In the data rows, the value 128 means zero.
Each row in the table below has a label, given by one hidden rule.
[122, 223, 80, 156, 97, 95, 66, 121, 175, 113, 184, 135, 157, 156, 84, 120, 255, 83, 153, 166, 46, 109, 110, 121, 255, 36, 140, 97, 10, 95, 94, 220] z539
[126, 75, 151, 81, 162, 152, 124, 135, 121, 141, 130, 126, 115, 122, 132, 77, 133, 116, 128, 130, 161, 131, 128, 140, 112, 169, 102, 140, 157, 123, 89, 115] z461
[124, 159, 118, 204, 73, 119, 73, 132, 156, 134, 126, 125, 140, 145, 110, 174, 147, 154, 106, 204, 142, 135, 170, 110, 152, 56, 136, 91, 131, 123, 208, 108] z871
[127, 85, 155, 74, 211, 161, 136, 113, 118, 140, 94, 134, 102, 123, 139, 78, 151, 111, 124, 69, 171, 114, 105, 152, 40, 189, 116, 138, 118, 128, 95, 120] z146
[109, 145, 98, 171, 94, 95, 46, 116, 149, 88, 175, 132, 174, 136, 98, 153, 188, 100, 150, 132, 94, 111, 163, 122, 156, 109, 183, 74, 91, 125, 151, 194] z539
[132, 147, 131, 103, 127, 96, 147, 112, 118, 127, 159, 122, 95, 116, 116, 131, 140, 162, 102, 105, 130, 122, 162, 112, 112, 143, 116, 151, 93, 148, 130, 85] z610
[131, 178, 108, 145, 97, 118, 79, 145, 124, 127, 105, 117, 145, 136, 137, 173, 93, 125, 129, 122, 114, 157, 157, 98, 87, 119, 149, 139, 100, 147, 137, 144] z539
[145, 91, 162, 120, 108, 145, 202, 144, 122, 152, 56, 125, 109, 114, 137, 74, 79, 181, 112, 92, 146, 144, 104, 143, 31, 159, 97, 125, 188, 136, 91, 89] z461
[138, 121, 139, 98, 98, 129, 127, 133, 121, 149, 135, 116, 142, 123, 157, 133, 97, 116, 126, 183, 177, 142, 195, 122, 139, 126, 106, 121, 141, 135, 130, 117] z539
[129, 245, 151, 121, 34, 46, 119, 151, 167, 129, 126, 86, 164, 161, 124, 201, 141, 177, 148, 253, 124, 153, 181, 72, 154, 56, 158, 44, 132, 157, 237, 126] z871
[158, 137, 127, 84, 84, 136, 149, 161, 130, 171, 58, 110, 116, 115, 167, 144, 60, 194, 123, 141, 148, 142, 157, 129, 78, 149, 125, 151, 113, 146, 120, 91] z871
[136, 143, 142, 99, 115, 105, 133, 143, 135, 138, 131, 132, 112, 111, 140, 143, 116, 168, 111, 158, 160, 137, 97, 111, 82, 132, 109, 134, 149, 138, 134, 113] z610
[109, 87, 91, 143, 154, 135, 105, 98, 107, 107, 156, 158, 89, 128, 105, 98, 169, 85, 132, 48, 127, 117, 76, 131, 178, 145, 150, 135, 119, 102, 101, 174] z146
[121, 113, 122, 104, 116, 154, 127, 141, 131, 119, 133, 130, 137, 109, 122, 143, 138, 125, 128, 106, 143, 139, 133, 120, 133, 129, 130, 179, 137, 134, 147, 138] z871
[147, 109, 162, 43, 152, 140, 201, 132, 100, 190, 82, 126, 122, 91, 155, 111, 68, 122, 107, 120, 172, 122, 116, 153, 55, 145, 123, 158, 208, 145, 109, 48] z461
[129, 131, 122, 149, 166, 129, 89, 118, 127, 128, 114, 128, 112, 116, 131, 130, 173, 128, 133, 122, 129, 102, 112, 137, 179, 137, 123, 132, 150, 124, 108, 183] z146
[139, 144, 117, 135, 151, 118, 113, 121, 146, 114, 135, 136, 157, 141, 112, 96, 139, 142, 140, 119, 131, 132, 130, 118, 128, 133, 132, 100, 90, 125, 138, 134] z170
[143, 126, 141, 89, 125, 136, 191, 134, 108, 197, 102, 126, 111, 98, 120, 105, 117, 131, 117, 74, 135, 124, 106, 140, 94, 130, 125, 150, 173, 136, 138, 53] z610
[99, 98, 118, 139, 178, 143, 81, 102, 137, 95, 154, 139, 132, 134, 104, 113, 206, 34, 150, 61, 112, 105, 118, 132, 163, 147, 126, 128, 10, 92, 114, 174] z461
[129, 87, 123, 92, 156, 161, 168, 120, 121, 112, 112, 148, 129, 112, 147, 91, 205, 159, 126, 57, 189, 130, 78, 179, 15, 171, 122, 139, 209, 141, 27, 58] z461
[144, 133, 131, 173, 59, 103, 151, 131, 135, 93, 116, 122, 131, 133, 115, 152, 113, 142, 144, 162, 124, 123, 158, 109, 146, 100, 123, 100, 118, 136, 154, 146] z871
[133, 160, 125, 167, 130, 118, 94, 143, 125, 115, 128, 127, 131, 128, 140, 121, 117, 112, 128, 129, 129, 143, 166, 125, 159, 102, 128, 128, 195, 156, 123, 156] z539
[129, 137, 142, 129, 145, 149, 198, 143, 130, 124, 136, 130, 75, 114, 169, 92, 122, 150, 121, 72, 118, 146, 135, 160, 94, 167, 127, 147, 209, 110, 124, 82] z146
[134, 103, 151, 149, 149, 129, 150, 116, 136, 98, 154, 145, 144, 110, 144, 188, 150, 125, 101, 152, 86, 119, 141, 139, 166, 117, 164, 100, 168, 113, 123, 129] z170
[113, 121, 128, 159, 138, 169, 122, 96, 110, 105, 128, 142, 101, 123, 98, 74, 131, 125, 141, 49, 116, 121, 51, 152, 114, 174, 117, 159, 112, 109, 88, 165] z146
[118, 155, 118, 131, 138, 113, 119, 138, 113, 129, 180, 138, 170, 147, 123, 130, 122, 141, 167, 138, 101, 121, 143, 115, 165, 97, 137, 88, 92, 118, 116, 118] z170
[123, 154, 109, 126, 144, 120, 75, 118, 111, 96, 164, 134, 155, 144, 113, 138, 207, 119, 155, 123, 113, 113, 146, 106, 151, 130, 133, 112, 108, 107, 133, 140] z539
[138, 110, 139, 77, 119, 120, 143, 138, 161, 152, 92, 112, 126, 137, 139, 116, 112, 125, 121, 126, 161, 136, 171, 131, 106, 110, 114, 100, 104, 146, 159, 72] z871
[152, 210, 117, 122, 88, 84, 75, 108, 136, 74, 133, 102, 183, 153, 121, 184, 113, 105, 136, 168, 77, 147, 162, 95, 172, 100, 140, 84, 96, 126, 142, 185] z539
[130, 98, 130, 126, 142, 114, 119, 128, 129, 136, 144, 132, 104, 128, 104, 182, 125, 128, 154, 144, 103, 123, 135, 134, 108, 100, 122, 179, 127, 123, 117, 108] z146
[131, 33, 167, 91, 183, 170, 119, 125, 85, 168, 105, 129, 81, 95, 157, 46, 64, 139, 109, 23, 160, 96, 86, 173, 0, 241, 134, 189, 163, 129, 46, 127] z461
[140, 82, 164, 85, 87, 162, 166, 136, 106, 153, 93, 123, 122, 112, 140, 101, 137, 146, 126, 130, 124, 144, 128, 135, 86, 117, 101, 126, 150, 136, 130, 117] z871
[114, 153, 101, 171, 159, 130, 110, 110, 134, 122, 173, 147, 147, 123, 68, 128, 189, 32, 150, 111, 91, 112, 110, 131, 191, 118, 159, 113, 86, 108, 159, 155] z871
[155, 89, 165, 83, 170, 167, 163, 142, 98, 166, 75, 115, 86, 120, 189, 64, 52, 122, 89, 43, 164, 136, 108, 166, 53, 150, 97, 183, 192, 162, 73, 46] z146
[121, 70, 150, 117, 179, 145, 133, 137, 118, 133, 121, 131, 116, 109, 132, 90, 142, 138, 125, 53, 154, 118, 108, 139, 58, 160, 132, 147, 175, 140, 132, 147] z146
[137, 58, 125, 134, 147, 134, 139, 121, 142, 114, 111, 142, 107, 113, 149, 138, 187, 90, 137, 159, 152, 112, 93, 126, 83, 139, 99, 189, 149, 124, 112, 153] z146
[128, 136, 101, 107, 125, 116, 112, 106, 136, 105, 130, 132, 121, 146, 118, 188, 196, 131, 133, 185, 125, 144, 140, 113, 134, 91, 159, 91, 124, 129, 156, 195] z610
[129, 157, 121, 137, 85, 114, 87, 136, 123, 120, 151, 132, 157, 144, 127, 115, 115, 148, 144, 158, 123, 134, 152, 108, 146, 127, 130, 107, 137, 125, 158, 109] z539
[125, 144, 124, 102, 137, 137, 138, 121, 118, 111, 133, 133, 89, 110, 119, 108, 79, 137, 117, 99, 148, 120, 102, 139, 73, 171, 115, 129, 120, 127, 101, 89] z146
[137, 97, 132, 101, 142, 160, 127, 133, 104, 115, 118, 133, 123, 125, 129, 71, 113, 159, 125, 57, 144, 131, 124, 142, 124, 175, 107, 146, 166, 123, 132, 84] z610
[105, 103, 113, 137, 136, 132, 63, 113, 122, 90, 179, 137, 137, 142, 90, 150, 179, 83, 165, 150, 82, 122, 120, 143, 217, 131, 136, 135, 135, 118, 117, 147] z170
[135, 194, 126, 153, 97, 125, 89, 130, 138, 152, 168, 129, 130, 128, 128, 120, 140, 67, 136, 187, 103, 138, 152, 122, 141, 98, 129, 141, 137, 149, 138, 129] z871
[104, 140, 97, 192, 141, 142, 56, 107, 142, 89, 188, 135, 165, 130, 87, 161, 255, 96, 150, 121, 75, 124, 127, 111, 237, 130, 157, 166, 34, 119, 158, 212] z539
[140, 109, 119, 159, 129, 109, 125, 154, 113, 132, 133, 142, 160, 134, 133, 154, 121, 147, 135, 159, 118, 117, 122, 109, 94, 129, 116, 129, 81, 117, 182, 100] z871
[128, 113, 124, 81, 208, 144, 146, 130, 103, 161, 112, 137, 103, 104, 124, 97, 71, 82, 112, 109, 134, 125, 102, 153, 111, 193, 112, 137, 155, 132, 145, 93] z146
[145, 136, 148, 114, 159, 135, 118, 130, 107, 133, 113, 132, 91, 119, 152, 116, 101, 101, 108, 87, 126, 139, 135, 134, 34, 154, 100, 132, 127, 158, 110, 120] z146
[130, 172, 113, 196, 119, 108, 88, 137, 115, 62, 151, 134, 111, 136, 107, 124, 153, 70, 134, 165, 123, 120, 117, 119, 131, 77, 141, 102, 92, 145, 121, 141] z610
[139, 145, 139, 83, 72, 127, 160, 125, 140, 156, 114, 132, 125, 132, 157, 176, 81, 170, 135, 126, 151, 142, 146, 108, 158, 146, 125, 110, 135, 155, 129, 101] z871
[146, 81, 134, 132, 108, 143, 104, 134, 135, 151, 117, 125, 111, 119, 130, 104, 84, 145, 134, 49, 125, 111, 125, 139, 80, 195, 141, 155, 123, 142, 110, 124] z610
[137, 194, 134, 147, 33, 64, 171, 147, 164, 142, 90, 98, 164, 151, 145, 185, 34, 177, 129, 215, 120, 161, 224, 80, 131, 53, 125, 57, 119, 150, 178, 117] z539
[158, 156, 125, 41, 37, 108, 146, 148, 146, 157, 112, 97, 112, 136, 162, 131, 36, 205, 102, 199, 143, 168, 195, 142, 127, 75, 148, 115, 176, 145, 194, 97] z871
[150, 67, 151, 65, 137, 124, 159, 153, 124, 161, 93, 113, 86, 127, 134, 137, 43, 175, 129, 127, 134, 145, 117, 134, 59, 134, 99, 191, 229, 149, 109, 49] z146
[122, 118, 142, 172, 242, 163, 193, 123, 75, 127, 149, 147, 127, 126, 114, 147, 127, 152, 129, 0, 152, 129, 108, 164, 131, 211, 116, 106, 79, 113, 108, 138] z461
[111, 93, 140, 129, 174, 159, 143, 110, 118, 126, 152, 146, 124, 117, 137, 92, 123, 85, 124, 0, 148, 107, 78, 166, 89, 192, 114, 175, 121, 111, 57, 113] z461
[119, 164, 98, 173, 101, 103, 54, 109, 151, 116, 152, 126, 154, 136, 98, 151, 178, 118, 145, 112, 94, 108, 144, 128, 208, 103, 157, 101, 91, 120, 130, 198] z539
[161, 51, 191, 77, 169, 150, 206, 127, 104, 169, 122, 126, 121, 103, 186, 98, 23, 199, 91, 66, 170, 125, 59, 155, 109, 182, 85, 231, 205, 138, 100, 118] z461
[134, 101, 125, 101, 149, 133, 190, 124, 118, 167, 141, 117, 103, 137, 138, 73, 146, 149, 112, 124, 131, 136, 128, 113, 161, 184, 114, 152, 191, 155, 120, 115] z146
[155, 86, 129, 121, 119, 103, 106, 135, 134, 126, 111, 117, 130, 134, 145, 128, 106, 123, 136, 212, 146, 137, 131, 110, 120, 142, 141, 97, 138, 122, 104, 152] z170
[137, 165, 145, 101, 104, 115, 157, 149, 138, 164, 81, 116, 134, 121, 145, 148, 95, 194, 128, 154, 137, 145, 165, 133, 122, 117, 116, 90, 188, 158, 156, 109] z871
[140, 172, 112, 155, 90, 122, 136, 122, 119, 125, 121, 112, 169, 127, 133, 186, 158, 99, 136, 137, 131, 120, 169, 148, 145, 113, 125, 126, 142, 111, 75, 112] z170
[90, 122, 86, 196, 178, 133, 56, 99, 120, 55, 181, 144, 138, 130, 84, 122, 215, 56, 171, 15, 88, 89, 129, 133, 215, 133, 170, 147, 50, 96, 136, 217] z461
[135, 91, 159, 102, 176, 175, 154, 115, 113, 145, 120, 162, 109, 124, 134, 97, 78, 132, 103, 90, 145, 109, 93, 147, 115, 195, 123, 172, 140, 127, 42, 130] z461
[143, 123, 130, 112, 123, 136, 142, 108, 129, 120, 128, 118, 136, 118, 124, 140, 119, 134, 119, 105, 115, 141, 135, 116, 88, 80, 124, 112, 111, 135, 140, 136] z871
[90, 70, 119, 105, 247, 216, 166, 120, 94, 81, 154, 149, 95, 95, 134, 88, 167, 68, 122, 3, 116, 98, 50, 155, 145, 189, 132, 195, 89, 87, 25, 144] z461
[116, 149, 142, 108, 78, 114, 133, 122, 134, 123, 127, 131, 125, 119, 116, 127, 121, 123, 121, 144, 165, 127, 112, 124, 86, 168, 126, 167, 156, 119, 119, 140] z539
[128, 62, 148, 93, 88, 163, 150, 122, 89, 112, 124, 143, 120, 108, 132, 86, 141, 115, 129, 61, 123, 129, 125, 155, 127, 150, 105, 150, 158, 120, 112, 127] z539
[144, 58, 158, 80, 199, 145, 210, 154, 101, 185, 75, 114, 93, 95, 160, 58, 118, 213, 91, 76, 163, 131, 119, 146, 111, 156, 98, 172, 222, 163, 82, 66] z146
[127, 121, 137, 97, 148, 156, 100, 142, 110, 158, 136, 131, 123, 117, 155, 112, 121, 145, 103, 121, 140, 114, 123, 126, 35, 142, 96, 136, 161, 115, 133, 105] z146
[96, 127, 94, 161, 174, 168, 106, 120, 135, 90, 178, 138, 165, 134, 107, 162, 180, 87, 148, 111, 110, 113, 111, 120, 172, 108, 150, 128, 48, 125, 121, 212] z170
[153, 113, 174, 57, 116, 159, 239, 155, 120, 241, 78, 113, 85, 122, 170, 64, 38, 196, 105, 125, 177, 135, 107, 135, 0, 181, 95, 145, 224, 169, 92, 43] z146
[96, 166, 125, 153, 128, 110, 80, 119, 136, 51, 205, 143, 134, 140, 88, 122, 235, 64, 144, 100, 113, 98, 96, 142, 220, 119, 149, 129, 48, 102, 144, 188] z871
[127, 163, 144, 106, 113, 161, 145, 140, 109, 136, 105, 106, 123, 115, 121, 169, 147, 153, 143, 200, 113, 112, 106, 132, 112, 151, 122, 94, 72, 126, 140, 116] z871
[117, 81, 136, 115, 164, 144, 151, 142, 111, 138, 89, 134, 124, 108, 133, 112, 108, 138, 114, 93, 142, 127, 106, 145, 87, 170, 107, 133, 189, 126, 100, 155] z461
Which label does each new row get?
[141, 146, 144, 90, 114, 131, 145, 159, 134, 154, 128, 116, 152, 120, 147, 137, 149, 170, 123, 146, 133, 147, 111, 113, 117, 103, 129, 142, 112, 146, 132, 128] >> z539
[139, 106, 121, 161, 101, 146, 153, 119, 127, 102, 124, 129, 126, 116, 119, 126, 129, 141, 129, 143, 129, 124, 124, 141, 121, 91, 120, 108, 105, 133, 140, 120] >> z871
[147, 105, 145, 95, 82, 133, 128, 136, 128, 136, 105, 115, 132, 125, 125, 110, 103, 147, 123, 151, 121, 152, 138, 115, 110, 116, 112, 94, 174, 136, 143, 128] >> z871
[137, 93, 134, 90, 123, 135, 179, 137, 111, 176, 134, 132, 74, 115, 156, 67, 91, 121, 118, 66, 158, 115, 108, 152, 61, 178, 104, 186, 156, 119, 109, 100] >> z146
[127, 132, 144, 125, 118, 112, 160, 137, 158, 112, 107, 126, 115, 121, 169, 139, 87, 140, 126, 154, 99, 149, 154, 107, 127, 183, 132, 85, 166, 134, 124, 77] >> z610
[168, 97, 165, 58, 119, 160, 212, 167, 139, 166, 26, 115, 102, 134, 168, 117, 70, 178, 92, 175, 157, 132, 155, 135, 45, 132, 99, 147, 212, 163, 139, 26] >> z610
[104, 127, 104, 147, 205, 162, 83, 78, 117, 79, 173, 149, 142, 121, 91, 136, 223, 50, 145, 68, 67, 115, 92, 140, 149, 124, 130, 119, 5, 98, 112, 218] >> z461
[146, 162, 108, 124, 38, 88, 156, 150, 140, 158, 136, 114, 123, 145, 141, 156, 118, 163, 125, 184, 119, 146, 160, 112, 132, 94, 137, 60, 160, 145, 197, 104] >> z871
[128, 205, 115, 186, 101, 96, 67, 142, 145, 123, 141, 131, 142, 147, 138, 148, 129, 84, 134, 189, 109, 144, 175, 117, 158, 79, 124, 96, 124, 158, 127, 160] >> z539
[120, 137, 116, 136, 116, 95, 84, 128, 146, 126, 137, 117, 131, 150, 81, 182, 128, 142, 155, 163, 89, 147, 149, 127, 160, 87, 138, 123, 136, 131, 153, 118] >> z871
[130, 159, 98, 166, 100, 108, 139, 130, 152, 104, 156, 124, 132, 152, 123, 158, 191, 107, 150, 133, 115, 133, 157, 107, 177, 101, 132, 88, 133, 121, 170, 170] >> z871
[154, 124, 145, 113, 92, 121, 172, 145, 137, 178, 133, 119, 147, 128, 124, 128, 101, 99, 117, 135, 128, 126, 124, 134, 112, 138, 124, 129, 158, 144, 141, 100] >> z539
[113, 139, 126, 162, 173, 95, 101, 120, 128, 103, 167, 140, 130, 156, 98, 176, 140, 130, 144, 114, 102, 133, 118, 153, 87, 109, 155, 134, 82, 116, 98, 158] >> z461
[132, 203, 124, 158, 116, 101, 143, 122, 172, 105, 160, 125, 106, 120, 129, 133, 118, 135, 148, 132, 90, 137, 164, 83, 132, 92, 146, 123, 95, 120, 136, 84] >> z610
[141, 110, 134, 97, 218, 122, 157, 110, 113, 120, 107, 140, 107, 106, 144, 60, 46, 151, 123, 111, 161, 114, 94, 138, 110, 126, 121, 198, 194, 129, 145, 92] >> z146
[150, 100, 128, 115, 135, 106, 149, 141, 133, 111, 118, 109, 111, 135, 147, 149, 106, 146, 124, 180, 138, 141, 180, 152, 63, 110, 133, 104, 166, 120, 150, 140] >> z610
[129, 81, 154, 120, 155, 120, 114, 144, 121, 158, 84, 108, 103, 124, 138, 83, 69, 136, 123, 130, 175, 147, 126, 131, 98, 119, 122, 124, 135, 121, 103, 69] >> z146
[139, 108, 135, 122, 131, 141, 120, 128, 141, 137, 120, 136, 110, 131, 120, 154, 81, 139, 106, 160, 146, 129, 152, 111, 154, 109, 129, 141, 158, 138, 133, 107] >> z610
[141, 140, 116, 132, 60, 111, 137, 133, 135, 156, 138, 116, 115, 149, 120, 154, 123, 152, 128, 186, 128, 145, 155, 109, 113, 104, 157, 76, 118, 133, 170, 151] >> z871
[133, 148, 125, 111, 94, 123, 120, 110, 143, 143, 97, 117, 146, 132, 155, 135, 129, 152, 129, 160, 147, 136, 109, 131, 104, 113, 139, 140, 137, 143, 148, 88] >> z539
[100, 228, 95, 247, 45, 71, 52, 101, 178, 82, 186, 109, 235, 173, 81, 201, 190, 38, 161, 185, 87, 131, 165, 106, 231, 39, 189, 59, 57, 100, 139, 166] >> z539
[125, 137, 126, 135, 100, 125, 137, 137, 122, 81, 151, 122, 126, 129, 114, 129, 112, 122, 124, 147, 148, 116, 104, 144, 154, 146, 130, 115, 109, 124, 131, 120] >> z871
[124, 93, 142, 142, 169, 149, 129, 111, 117, 113, 123, 164, 123, 133, 115, 103, 158, 92, 116, 100, 120, 94, 101, 142, 134, 156, 134, 184, 98, 108, 101, 153] >> z461
[110, 82, 123, 161, 169, 163, 90, 109, 114, 116, 131, 139, 110, 124, 119, 121, 129, 105, 129, 65, 143, 127, 73, 132, 222, 133, 121, 146, 96, 95, 73, 150] >> z461
[126, 98, 121, 109, 150, 163, 117, 123, 103, 122, 150, 150, 135, 124, 133, 65, 116, 134, 135, 101, 132, 119, 105, 147, 132, 164, 111, 138, 113, 118, 91, 121] >> z461
[102, 84, 119, 156, 112, 113, 182, 131, 120, 111, 96, 117, 149, 150, 115, 113, 108, 101, 117, 205, 119, 108, 133, 123, 150, 130, 144, 132, 77, 144, 128, 146] >> z539
[139, 146, 125, 162, 140, 139, 179, 136, 146, 174, 150, 101, 135, 137, 106, 127, 127, 95, 126, 128, 129, 129, 140, 131, 131, 101, 130, 132, 143, 112, 146, 151] >> z871
[133, 64, 172, 100, 166, 167, 170, 136, 99, 145, 77, 135, 71, 106, 165, 84, 87, 125, 123, 24, 156, 115, 89, 180, 88, 227, 79, 201, 174, 122, 94, 84] >> z146
[154, 92, 148, 99, 152, 159, 190, 138, 118, 156, 101, 129, 85, 90, 133, 73, 21, 162, 98, 129, 177, 132, 115, 144, 21, 163, 95, 149, 182, 139, 80, 73] >> z146
[118, 103, 120, 166, 193, 144, 102, 121, 122, 113, 151, 144, 128, 112, 108, 107, 196, 120, 134, 56, 129, 107, 94, 152, 172, 130, 130, 127, 137, 122, 94, 179] >> z461
[139, 111, 127, 124, 113, 136, 170, 132, 103, 146, 134, 133, 93, 129, 134, 95, 143, 129, 109, 106, 141, 130, 115, 158, 90, 140, 124, 169, 169, 112, 133, 164] >> z610
[144, 141, 151, 107, 102, 129, 136, 135, 157, 134, 117, 122, 132, 151, 117, 138, 93, 149, 111, 123, 118, 132, 160, 103, 165, 99, 137, 119, 165, 144, 145, 97] >> z871
[151, 140, 171, 75, 146, 111, 182, 154, 141, 179, 108, 99, 104, 117, 180, 118, 42, 199, 123, 120, 172, 149, 167, 126, 61, 107, 87, 129, 201, 152, 151, 70] >> z610
[136, 123, 126, 96, 104, 127, 158, 127, 136, 150, 123, 125, 103, 142, 152, 149, 159, 148, 126, 125, 146, 131, 115, 108, 108, 140, 123, 92, 142, 153, 151, 124] >> z610
[127, 216, 124, 128, 99, 129, 106, 139, 155, 154, 86, 118, 138, 149, 123, 162, 95, 156, 120, 210, 109, 142, 201, 97, 128, 78, 133, 74, 165, 136, 160, 95] >> z871
[131, 93, 145, 137, 72, 126, 88, 133, 130, 132, 148, 130, 127, 131, 143, 149, 101, 102, 143, 183, 139, 133, 135, 129, 198, 113, 148, 107, 37, 134, 142, 112] >> z871
The hidden rule looks at only part of the columns. Which column or columns, counting from 0, in order?
4 12 30
